(in the rows, 128 means zero)
Where one turn sends some rows of the set: a few examples, then the rows asked:
j_162: [123, 115, 132, 166, 132, 112, 87, 109, 78, 145, 125, 120, 119, 144, 168, 158, 116, 119, 160, 152, 135, 95, 161, 160, 117]
j_255: [115, 130, 173, 139, 110, 97, 111, 137, 115, 157, 157, 134, 112, 185, 142, 129, 97, 136, 100, 170, 106, 104, 146, 106, 105]
j_897: [90, 113, 121, 144, 128, 101, 121, 138, 82, 108, 112, 141, 106, 150, 150, 158, 151, 127, 133, 146, 164, 91, 155, 165, 109]
j_872: [94, 148, 122, 144, 103, 118, 97, 145, 120, 151, 118, 137, 127, 160, 150, 155, 125, 136, 124, 180, 138, 78, 135, 173, 98]
j_94: [103, 149, 119, 138, 102, 123, 96, 143, 115, 146, 119, 140, 121, 157, 152, 157, 121, 133, 133, 167, 141, 77, 139, 180, 107]
j_231: [109, 136, 142, 150, 110, 129, 136, 122, 95, 121, 117, 118, 94, 155, 120, 116, 109, 131, 148, 175, 155, 121, 146, 81, 79]
j_51: [88, 130, 133, 117, 131, 94, 125, 127, 91, 133, 163, 131, 112, 195, 131, 96, 99, 136, 95, 182, 159, 122, 150, 131, 125]
j_210: [92, 148, 111, 144, 106, 122, 102, 141, 108, 157, 113, 129, 124, 157, 156, 155, 119, 137, 131, 166, 140, 75, 142, 175, 105]
j_97: [135, 125, 170, 154, 125, 125, 127, 113, 107, 118, 143, 97, 95, 175, 132, 130, 92, 126, 124, 165, 128, 144, 125, 134, 88]
j_702: [103, 130, 182, 155, 116, 106, 118, 144, 120, 162, 155, 122, 107, 189, 141, 137, 115, 132, 98, 154, 115, 97, 138, 108, 104]
j_938: [115, 105, 128, 174, 126, 113, 95, 115, 76, 156, 124, 116, 115, 149, 170, 160, 116, 119, 153, 152, 140, 87, 162, 159, 117]
j_704: [112, 127, 185, 150, 127, 117, 120, 138, 121, 162, 155, 121, 94, 182, 131, 121, 112, 139, 92, 158, 125, 103, 138, 112, 105]
j_450: [112, 128, 128, 126, 140, 90, 70, 117, 90, 138, 113, 99, 123, 169, 140, 156, 121, 152, 111, 150, 169, 110, 162, 159, 121]
j_511: [115, 123, 122, 134, 124, 99, 112, 97, 94, 143, 144, 116, 99, 170, 130, 96, 114, 94, 125, 175, 181, 109, 154, 88, 106]
j_59: [78, 114, 113, 145, 117, 103, 118, 141, 77, 103, 116, 133, 111, 149, 155, 156, 149, 136, 129, 147, 164, 97, 154, 155, 114]
j_456: [121, 106, 124, 171, 121, 113, 88, 105, 78, 141, 135, 111, 115, 138, 169, 160, 115, 121, 153, 148, 142, 98, 152, 156, 119]
j_128: [107, 133, 140, 133, 107, 127, 142, 120, 94, 114, 111, 127, 96, 152, 118, 115, 110, 132, 147, 176, 141, 122, 136, 94, 80]
j_578: [122, 127, 157, 168, 131, 127, 140, 118, 108, 122, 151, 95, 87, 160, 131, 143, 79, 129, 120, 153, 143, 128, 122, 136, 90]
j_802: [84, 135, 152, 135, 140, 110, 115, 136, 92, 149, 160, 122, 109, 198, 134, 83, 116, 129, 103, 178, 156, 118, 158, 115, 122]
j_546: [126, 134, 164, 160, 136, 125, 145, 113, 109, 113, 132, 96, 85, 167, 137, 143, 91, 125, 113, 164, 135, 133, 133, 125, 93]
j_447: [115, 122, 183, 131, 115, 115, 114, 140, 121, 157, 153, 134, 94, 181, 130, 116, 107, 133, 95, 162, 115, 102, 133, 119, 108]
j_360: [99, 134, 139, 146, 97, 124, 136, 133, 87, 113, 113, 118, 102, 165, 122, 134, 102, 135, 155, 173, 160, 119, 150, 83, 88]
j_996: [113, 136, 126, 123, 137, 91, 72, 121, 91, 134, 114, 105, 121, 166, 145, 159, 129, 145, 116, 136, 162, 106, 161, 165, 121]
j_178: [82, 139, 144, 122, 139, 107, 126, 129, 99, 145, 150, 127, 106, 198, 136, 93, 114, 125, 92, 182, 157, 108, 157, 120, 133]
j_987: [121, 106, 136, 174, 137, 114, 88, 107, 80, 150, 129, 118, 116, 137, 164, 155, 107, 122, 153, 162, 134, 94, 159, 157, 115]
j_970: [105, 112, 117, 140, 96, 102, 59, 151, 98, 138, 148, 133, 103, 139, 154, 144, 111, 114, 126, 141, 162, 79, 160, 143, 113]
j_537: [105, 127, 136, 141, 97, 117, 145, 131, 88, 105, 125, 137, 101, 160, 128, 128, 90, 132, 148, 186, 142, 123, 149, 94, 85]
j_877: [110, 135, 138, 142, 100, 128, 141, 126, 101, 111, 114, 126, 88, 157, 125, 127, 99, 116, 142, 182, 158, 112, 150, 85, 85]
j_309: [132, 122, 153, 157, 130, 108, 147, 102, 106, 121, 151, 107, 97, 165, 134, 143, 89, 133, 112, 164, 130, 134, 121, 135, 88]
j_116: [128, 131, 168, 168, 125, 135, 136, 123, 111, 122, 144, 98, 88, 173, 130, 132, 90, 132, 122, 167, 142, 136, 128, 128, 86]
j_259: [103, 112, 119, 139, 105, 103, 65, 162, 94, 137, 131, 128, 96, 142, 148, 149, 102, 115, 126, 138, 168, 80, 170, 148, 103]
j_227: [104, 113, 122, 143, 110, 100, 58, 160, 100, 130, 143, 136, 99, 134, 145, 138, 103, 107, 128, 154, 165, 83, 165, 144, 97]
j_757: [112, 134, 117, 130, 127, 93, 72, 124, 93, 143, 112, 94, 123, 172, 148, 160, 122, 142, 116, 140, 168, 106, 160, 163, 113]
j_683: [85, 128, 149, 120, 141, 101, 117, 128, 87, 137, 154, 124, 112, 194, 133, 80, 121, 126, 102, 173, 147, 125, 151, 122, 122]
j_500: [92, 144, 119, 145, 92, 124, 99, 145, 112, 144, 121, 135, 122, 151, 158, 161, 124, 142, 129, 163, 132, 77, 136, 166, 107]
j_471: [121, 110, 122, 134, 114, 79, 113, 96, 92, 141, 155, 129, 105, 162, 125, 105, 114, 106, 125, 167, 168, 111, 148, 84, 94]
j_280: [76, 132, 143, 131, 137, 110, 120, 133, 85, 149, 162, 119, 114, 200, 135, 96, 101, 137, 106, 174, 162, 113, 155, 128, 138]
j_507: [106, 132, 121, 131, 130, 96, 75, 118, 88, 132, 125, 96, 124, 168, 155, 159, 125, 152, 111, 140, 160, 113, 155, 166, 128]
j_137: [86, 104, 127, 152, 129, 99, 124, 141, 81, 104, 108, 137, 109, 155, 147, 160, 152, 132, 128, 158, 167, 97, 155, 158, 103]
j_986: [106, 122, 116, 141, 115, 95, 113, 102, 99, 153, 155, 119, 106, 164, 123, 100, 120, 100, 129, 163, 185, 98, 138, 92, 96]
j_318: [112, 116, 127, 142, 117, 110, 120, 105, 96, 150, 151, 123, 97, 171, 119, 90, 121, 108, 129, 176, 189, 108, 145, 94, 101]
j_151: [109, 116, 123, 138, 108, 103, 60, 157, 94, 129, 140, 139, 101, 143, 151, 143, 107, 106, 135, 144, 164, 82, 169, 153, 108]
j_11: [116, 131, 182, 150, 123, 115, 115, 135, 123, 159, 155, 123, 96, 186, 146, 128, 101, 118, 93, 167, 115, 100, 145, 113, 112]
j_41: [120, 105, 131, 132, 108, 106, 112, 101, 92, 145, 150, 130, 99, 169, 122, 89, 117, 98, 137, 177, 174, 111, 142, 98, 103]
j_216: [83, 107, 118, 154, 130, 99, 120, 147, 78, 113, 114, 128, 105, 153, 156, 158, 145, 124, 127, 141, 164, 94, 159, 164, 102]

j_970 -> j_456
j_471 -> j_309
Now these:
j_704 -> j_318
j_137 -> j_872
j_259 -> j_938
j_897 -> j_94
j_702 -> j_986
j_683 -> j_128
j_511 -> j_546

Where one turn sends some rows of the set: a few examples, then the rows asked:
j_529: [105, 152, 158, 129, 114, 140, 103, 148, 94, 95, 166, 126, 94, 116]
j_44: [108, 139, 176, 81, 130, 170, 104, 159, 97, 124, 156, 155, 113, 130]
j_516: [120, 111, 140, 98, 132, 154, 118, 164, 115, 102, 125, 128, 132, 109]
j_696: [113, 122, 148, 120, 171, 129, 104, 118, 99, 139, 119, 123, 115, 143]
j_554: [115, 150, 166, 115, 121, 119, 100, 107, 136, 147, 159, 92, 127, 112]
j_194: [162, 138, 183, 123, 115, 122, 126, 128, 95, 145, 146, 109, 140, 119]
j_930: [128, 131, 178, 142, 144, 179, 105, 142, 83, 128, 132, 134, 129, 123]
j_812: [144, 171, 172, 82, 165, 141, 113, 143, 120, 129, 136, 120, 127, 143]
j_95: [104, 150, 139, 117, 158, 123, 100, 136, 130, 121, 139, 90, 126, 108]
j_793: [112, 118, 167, 108, 122, 158, 109, 150, 110, 112, 158, 154, 138, 84]
j_423: [117, 123, 168, 134, 156, 117, 94, 110, 100, 137, 130, 140, 129, 97]
j_879: [156, 142, 167, 99, 143, 142, 87, 170, 108, 98, 161, 133, 124, 115]
j_207: [138, 126, 162, 106, 148, 170, 112, 121, 140, 118, 127, 99, 140, 130]
j_410: [108, 137, 149, 131, 99, 156, 79, 139, 113, 122, 172, 129, 112, 130]
j_158: [89, 131, 178, 90, 143, 124, 125, 132, 110, 120, 159, 104, 143, 103]
j_772: [88, 125, 189, 93, 139, 128, 119, 136, 118, 122, 157, 105, 151, 122]
j_187: [145, 123, 129, 74, 123, 127, 119, 156, 115, 126, 141, 137, 120, 126]
j_756: [105, 138, 195, 72, 114, 129, 107, 131, 114, 138, 162, 138, 126, 124]
j_284: [136, 152, 177, 90, 134, 122, 139, 103, 131, 125, 141, 137, 104, 118]
j_995: [134, 148, 201, 132, 129, 135, 137, 136, 93, 102, 153, 135, 103, 128]
j_494: [135, 137, 184, 111, 102, 134, 128, 151, 140, 102, 172, 127, 139, 126]
j_2: [121, 158, 157, 136, 127, 141, 68, 150, 93, 116, 170, 122, 114, 119]
j_488: [111, 127, 150, 93, 155, 135, 89, 142, 139, 98, 153, 138, 106, 142]
j_835: [127, 140, 157, 122, 143, 128, 130, 120, 147, 133, 138, 138, 160, 106]
j_661: [129, 156, 130, 112, 133, 136, 129, 144, 120, 124, 126, 96, 101, 136]
j_6: [108, 125, 138, 126, 165, 136, 123, 119, 96, 141, 121, 121, 121, 135]
j_402: [90, 131, 175, 124, 130, 139, 121, 138, 130, 126, 162, 166, 137, 140]
j_12: [159, 145, 179, 111, 121, 125, 116, 122, 89, 154, 154, 104, 137, 114]
j_300: [117, 139, 193, 149, 152, 137, 97, 119, 124, 125, 153, 119, 135, 150]
j_508: [138, 128, 126, 73, 121, 144, 120, 152, 115, 141, 145, 128, 126, 133]
j_837: [154, 148, 178, 120, 125, 153, 122, 149, 84, 146, 126, 123, 128, 152]
j_495: [102, 155, 148, 152, 111, 140, 105, 147, 100, 124, 163, 144, 115, 133]
j_452: [136, 139, 180, 127, 133, 143, 101, 120, 83, 144, 150, 166, 108, 107]
j_15: [130, 170, 150, 104, 107, 123, 127, 139, 129, 154, 153, 110, 123, 138]
j_168: [171, 146, 151, 136, 137, 120, 110, 137, 113, 116, 142, 145, 106, 134]
j_281: [140, 108, 154, 129, 139, 159, 72, 120, 123, 130, 148, 144, 120, 135]

j_995 -> j_879
j_207 -> j_835
j_95 -> j_554
Now these:
j_12 -> j_508
j_194 -> j_187
j_494 -> j_168
j_423 -> j_756
j_44 -> j_930
j_410 -> j_495

Where one turn sends some rows of the set: a few examples, then the rows asked:
j_797: [130, 96, 125, 144, 147, 114, 161, 116, 174, 137, 128, 144, 107, 146, 107]
j_556: [123, 148, 141, 119, 139, 159, 113, 110, 141, 161, 129, 129, 94, 128, 122]
j_88: [110, 127, 145, 104, 145, 151, 111, 105, 118, 136, 109, 139, 108, 105, 134]
j_421: [136, 113, 146, 158, 149, 114, 146, 156, 170, 133, 149, 143, 141, 126, 116]
j_824: [130, 127, 120, 91, 127, 147, 121, 132, 139, 151, 105, 130, 111, 115, 145]
j_462: [132, 121, 125, 99, 121, 146, 138, 106, 133, 164, 136, 122, 99, 118, 92]
j_577: [117, 134, 134, 82, 121, 146, 133, 126, 124, 144, 119, 157, 117, 123, 99]
j_760: [114, 125, 147, 96, 140, 166, 117, 122, 123, 122, 111, 147, 113, 110, 130]
j_102: [130, 128, 154, 149, 139, 156, 142, 107, 148, 130, 152, 150, 107, 114, 80]
j_376: [148, 101, 140, 157, 142, 121, 145, 144, 155, 112, 152, 149, 131, 106, 90]
j_331: [138, 116, 151, 167, 144, 140, 123, 86, 150, 127, 123, 137, 104, 139, 131]
j_870: [168, 96, 147, 159, 119, 126, 134, 117, 135, 115, 148, 133, 135, 101, 98]
j_156: [159, 90, 128, 138, 117, 136, 154, 101, 152, 152, 138, 108, 111, 110, 110]
j_869: [134, 114, 141, 139, 152, 115, 112, 149, 167, 122, 153, 143, 154, 98, 120]
j_491: [128, 108, 156, 141, 146, 103, 114, 131, 156, 137, 147, 136, 168, 118, 133]
j_267: [115, 124, 145, 78, 122, 158, 138, 131, 125, 145, 118, 145, 128, 123, 118]
j_989: [147, 109, 156, 137, 117, 106, 110, 116, 141, 136, 148, 136, 172, 121, 124]
j_808: [143, 121, 164, 165, 135, 120, 131, 134, 157, 144, 142, 132, 151, 137, 138]
j_719: [123, 118, 153, 152, 134, 123, 125, 135, 166, 144, 141, 139, 165, 137, 143]
j_506: [144, 140, 144, 143, 119, 155, 143, 129, 172, 167, 144, 129, 122, 136, 119]
j_954: [148, 105, 154, 157, 111, 126, 113, 103, 141, 131, 135, 130, 161, 129, 141]
j_920: [159, 93, 138, 149, 108, 132, 120, 107, 134, 109, 145, 136, 146, 100, 107]
j_784: [111, 92, 133, 85, 144, 135, 141, 118, 127, 129, 105, 139, 117, 119, 132]
j_146: [160, 107, 144, 139, 115, 109, 105, 117, 141, 108, 144, 150, 157, 114, 106]
j_864: [139, 95, 128, 144, 133, 129, 134, 135, 154, 101, 152, 152, 140, 95, 90]
j_832: [116, 117, 140, 94, 135, 142, 125, 116, 127, 117, 99, 161, 115, 142, 131]
j_992: [118, 126, 121, 97, 138, 130, 122, 124, 138, 126, 96, 162, 104, 140, 128]
j_581: [116, 132, 130, 116, 147, 138, 125, 105, 140, 133, 125, 156, 85, 140, 92]
j_445: [157, 104, 126, 135, 131, 111, 113, 141, 159, 106, 147, 149, 148, 98, 107]
j_420: [129, 117, 108, 104, 137, 129, 138, 122, 159, 159, 118, 126, 91, 141, 121]
j_617: [118, 108, 135, 144, 148, 121, 140, 155, 176, 125, 149, 151, 152, 118, 113]
j_454: [135, 107, 123, 81, 120, 151, 133, 132, 135, 136, 104, 134, 117, 119, 138]
j_708: [114, 99, 128, 85, 133, 124, 137, 106, 117, 143, 108, 135, 115, 113, 116]
j_339: [164, 104, 161, 167, 118, 120, 125, 109, 137, 131, 138, 125, 145, 125, 131]
j_878: [122, 106, 129, 120, 146, 127, 125, 83, 132, 146, 114, 124, 88, 133, 121]

j_719 -> j_920
j_156 -> j_797
Now these:
j_267 -> j_454
j_992 -> j_88
j_376 -> j_808
j_556 -> j_462
j_989 -> j_445

